One turn moves every row onto another: examples first, then more rows asked:
j252: [ -3.8 -27.2  10.2   5.8  12.0   8.0  -6.5  -7.1 -37.2  -0.6  18.7   1.8
   2.9  -1.4   6.1 -10.9   5.6  -4.2  -1.3   4.8  -2.2   7.1 -10.4 -12.9
 -10.8  -0.3  -4.0 -16.6  -4.6]
j840: [  4.3  -7.5   4.6 -29.9  -1.3  -2.3 -19.9  -1.7  -6.4  -2.9  -3.6   7.9
  14.9 -19.5  -8.1   2.0   4.1   2.1  12.1  16.4  -7.8   2.9   0.5  19.8
   0.6  -9.1 -12.6   9.3  -4.8]
j319: [ -3.5  -3.3   1.9  -1.3  13.4 -19.4  15.9   3.7   2.5   4.2  12.0  14.0
   8.5  15.1  -0.7   2.3 -16.4 -13.2 -10.5  -3.1  11.8 -24.3  -5.3 -10.1
 -13.7   3.6  -4.8 -19.9  -3.5]
j667: [ -5.2  -7.5   9.3  20.7  15.3  -2.1  10.2   2.3 -22.4   1.3   4.0 -13.3
   0.7  18.9  -1.9   1.5  22.5 -14.9  -4.3   3.6  -1.1 -18.2  -6.2   8.2
  -2.7  -4.6 -20.5 -14.0   5.4]
j776: [ -1.4  -9.8   6.5  12.2 -16.3  -9.0  -0.1  -5.4  16.3 -12.6  15.4   8.9
  12.3   4.4  -1.4  -1.8 -27.7  -2.9   1.0 -18.7  -5.6   4.7  -5.2  -2.5
   9.0  -1.3  12.6  -0.7   0.9]
j387: [-16.4  12.8  -5.2  27.4   0.5 -14.6  -8.9   7.7  13.6 -11.8  -1.9 -10.5
  12.5  13.4  -9.1  11.5 -17.2  -3.4  -1.7  -8.2   8.8   8.1  -2.2   2.2
  -5.6 -15.2   5.0  -6.8   1.2]
j877: [  5.9  13.4  -8.8  -6.0   0.8   6.2  -6.9   0.7   3.0   0.7   7.9   7.3
  -8.7 -10.9   1.6 -17.9  -3.8   5.3  22.0 -18.5 -11.7 -17.5  19.9 -10.6
  -3.6  -1.2  13.8  -2.4 -16.1]
j299: [  9.8  -5.4  -5.9  -9.6  -7.8  10.9  -1.1  -3.5  -9.4  -4.2   1.7 -15.7
   0.8   6.9   5.2   6.1  20.2 -10.0 -11.6  22.6 -18.7  17.4 -12.2   2.8
  19.1   3.8   7.3 -10.1  -6.0]
j714: [ -7.9   6.6  -2.8  16.3  -4.1 -19.6   0.5   5.9  18.4  -2.8 -10.3  -1.1
  13.4  19.8   2.0   1.2 -19.7  -9.1  -8.1  -8.0  10.2  -0.6  -4.4  -7.2
 -18.0  -0.2  15.3 -22.9  -1.9]
j360: [-11.6  -1.5   4.4  21.5  -0.3  -9.6   9.0   5.0 -28.3   2.3   7.0  -8.6
   1.1   0.7   0.4  -0.5  34.8   3.4   8.9 -11.0  -1.0  -4.7  -2.4  13.1
 -12.8  -2.5 -22.2  -3.7   2.4]
j892: [  0.4   5.7  -9.3 -10.5  12.9  15.7  -3.8   4.9   9.1  -1.1   2.7   5.1
  -6.3   9.0  -0.2  -7.2  -8.3   0.8   5.5 -15.0 -23.9 -23.1  17.6 -14.5
  -2.0  -3.3  17.2  -7.3  -2.6]
j466: [  9.4 -11.0  -3.8  -7.7  17.7 -20.3   8.1  -2.6   2.8   7.9 -16.7 -15.6
  -0.6   1.1   2.9  -3.7  24.1  -6.8   3.4  16.3   7.0   1.4   9.9  -2.8
  -7.0  -7.3 -23.2 -18.5   2.9]
j470: [  5.5  13.9  -3.0 -24.5   2.5  20.8   1.2  -3.0   0.7   0.2   4.8  11.4
  -6.7   7.2  -4.4   0.4  -4.1 -20.0   9.8   7.6   4.8 -10.5 -11.9  -1.7
  17.0 -21.2   0.8   3.1   4.7]
j171: [ 13.1 -11.1   5.6 -33.6   2.0   0.0  -8.4  -1.8  -5.0   3.6 -18.3  15.9
   5.0 -12.7   4.3  -4.1  -0.3  -1.6   5.1  20.9  -6.3  -6.2  -7.6  15.4
  -5.5  -3.2  -2.2   1.8   1.8]
j178: [-18.7   5.4  -5.7  18.2  15.7 -13.1   5.5  12.9  -7.8 -13.2  15.2   5.4
   4.6   9.6 -11.8  19.8 -14.3   1.7  -1.3  -7.8   8.3 -11.1  -3.3   7.6
  -0.4 -13.1 -14.7   9.7   1.8]
j937: [-15.1 -24.5   2.4   5.8   9.9   6.1  -3.8  -1.4 -39.2   1.2  18.1   2.8
   5.3  -5.8   4.4  -4.6  11.9   6.6   3.0  -4.0  -5.9  14.4  -9.6  -6.6
 -16.5  -2.9  -3.0  -8.3  -1.5]
j493: [  2.6  -5.7 -12.0 -17.2 -17.0   3.7   3.3  -0.6  -8.2   2.5   5.9 -11.5
   6.2  -2.6   7.6   1.2  29.5  -2.4  -2.9  12.9 -16.0  22.0  -8.5   0.8
   5.7  12.4   9.6 -10.4 -11.8]
j861: [-12.5  12.8 -17.4 -26.8  -8.1  18.5   7.3  13.1  -3.0   2.2   3.3  14.0
   3.4  -4.3  -6.0   4.1   8.9  -0.1  24.2  -4.1  10.7  -6.8  -4.1   6.8
   4.5  -8.1   7.1  11.4  -8.1]
j557: [  2.3  -2.5   3.7  17.7  -5.2  -3.6  13.9  -2.3  15.6   0.9   9.7   3.3
   0.9   2.8   1.3  -4.4 -30.3  -5.2   8.3 -11.3   3.2  -2.3 -18.7   4.1
   2.3  -7.5  25.0   0.0   6.2]
j647: [  9.8  16.7  -5.9  18.6  -3.7  -1.1 -13.6  -1.3  25.2   8.4  -5.8  12.1
  -3.1  -0.2  22.3  -7.4  17.9  -0.3   3.4   4.2   9.6   9.8   1.7  -6.3
  -6.0   8.8  10.4 -11.0  -3.8]
j370: [ -3.3 -10.4 -10.5  -0.6  20.7 -14.4   7.7   7.9  -0.9  -2.4 -20.5 -19.4
   2.4   2.6  -2.4   6.5  24.4   3.3   5.4  14.8   4.6   3.6  12.6   5.5
  -3.1  -5.9 -26.2  -6.3   0.5]
j416: [-16.7  -8.4  -3.8  10.9  -9.4  -5.8  12.2   7.5  16.5  -3.5  15.2   2.6
  18.8   2.2  -7.3   3.3 -22.4   5.4  11.6 -19.0   0.7   1.6  -7.2   6.7
  -2.6   1.2  24.5   0.7  -3.4]
j90: [-10.3   9.2 -12.5  13.0  12.6   8.6 -10.4   8.4  31.9   8.9  -0.8   0.0
  12.9  16.7   8.6   7.5  17.1  -1.9  -6.6   8.7  -0.8   2.7   4.2  -3.5
  -4.7   7.4  14.7 -17.6   1.0]
j287: [  4.4  -6.9  -5.5  -5.1   7.8 -24.2   2.2  -3.3  -0.7   1.8 -14.6 -10.8
   0.2  -5.3   2.9   0.1  28.3   3.0   6.4   5.2   0.8  13.5  15.5  -0.8
  -8.1  -9.8 -31.0  -5.3   6.9]
j687: [ -3.8 -10.1  -0.6 -33.5  11.9   6.1  -7.2   5.3  -3.0   5.0  -9.0   4.2
  16.2  -7.9 -10.1   7.4   2.7   1.0   6.0  20.6 -11.1  -4.2  -6.0  22.5
  -6.0  -9.9   0.7   4.3   5.3]
j327: [ -3.9   3.0  -6.5 -38.0 -17.1   9.2  -6.7  -1.7   2.7  -6.0   8.0  25.6
   8.8   6.2  -1.1   1.3   6.2  -9.3   4.2 -10.3  -5.7  -3.9   6.0 -10.7
   8.8  -6.4  -5.6   0.6  -1.3]
j838: [ -0.9 -10.8  12.6   8.2  -4.6 -14.4   8.2  -5.6 -20.7   6.8   7.8   0.2
   6.1  10.1   5.9  -8.6  29.9  -9.8  -5.6 -10.1  -5.2 -11.1   0.3  -1.7
 -15.4   6.2 -22.1 -24.3   3.7]
j628: [ -5.3  14.8  -2.4  23.7 -16.4 -28.2  -6.8   0.8  11.4  -5.1  -3.6   0.0
   7.0   0.0   4.3  -2.8 -13.4  -2.3   6.8 -14.5  15.7  12.6  -3.8  -2.0
 -15.9  -7.2   6.7  -8.3  -5.1]
j759: [ -2.2  16.0  -9.2  -1.4  14.4  13.9 -12.5   1.9   5.4  -2.1  17.1  -5.2
  -5.3  -4.5  -9.9  -3.8  -5.8   1.8  18.4 -14.3 -20.8 -12.9  17.0  -6.7
   5.7 -18.8  10.6   4.2  -3.4]
j694: [ -4.0  17.2  -7.5  26.3   1.3   3.4 -26.8   0.8  23.9  -3.3   8.9  -2.3
   9.1   1.8   3.4   6.8  18.7   1.3   3.4   3.8   2.9  16.0   9.6  -0.1
  10.1  -4.2   0.3  -1.4  -3.9]
j450: [  6.0   3.0 -12.0  -3.4  -9.9   9.7   5.3   0.4 -13.9   1.7   1.8 -17.1
  -6.5  -5.4   7.9   5.7  25.7   0.0   2.0  18.0 -12.5  21.8 -18.0  10.0
  10.6   1.2  10.2   1.7  -6.4]
j980: [ -8.8 -24.9   3.0  12.7  19.4  15.2   0.8   2.3 -41.7  -1.8   9.6  -0.5
  -1.0  -0.8   6.0  -4.7   4.3   1.9   2.1   6.8  -0.8   5.5 -14.7  -2.6
 -11.5  -1.9  -0.5  -7.5  -2.6]
j873: [ -4.5   9.1   0.8   6.8  -7.4 -32.7   9.0  -0.7  -6.4   0.8  19.1  21.0
  -1.2 -10.5   5.2  -0.5  -5.1   4.7   5.0 -20.2  11.2  -1.5  -3.9  -4.9
 -19.5  -6.8 -15.2   1.4   0.2]

j493 moves to j299
j360 moves to j838
And these:
j776 moves to j557
j387 moves to j628
j287 moves to j466
j840 moves to j171
j877 moves to j892
j319 moves to j178
j470 moves to j861
j647 moves to j90
j252 moves to j980

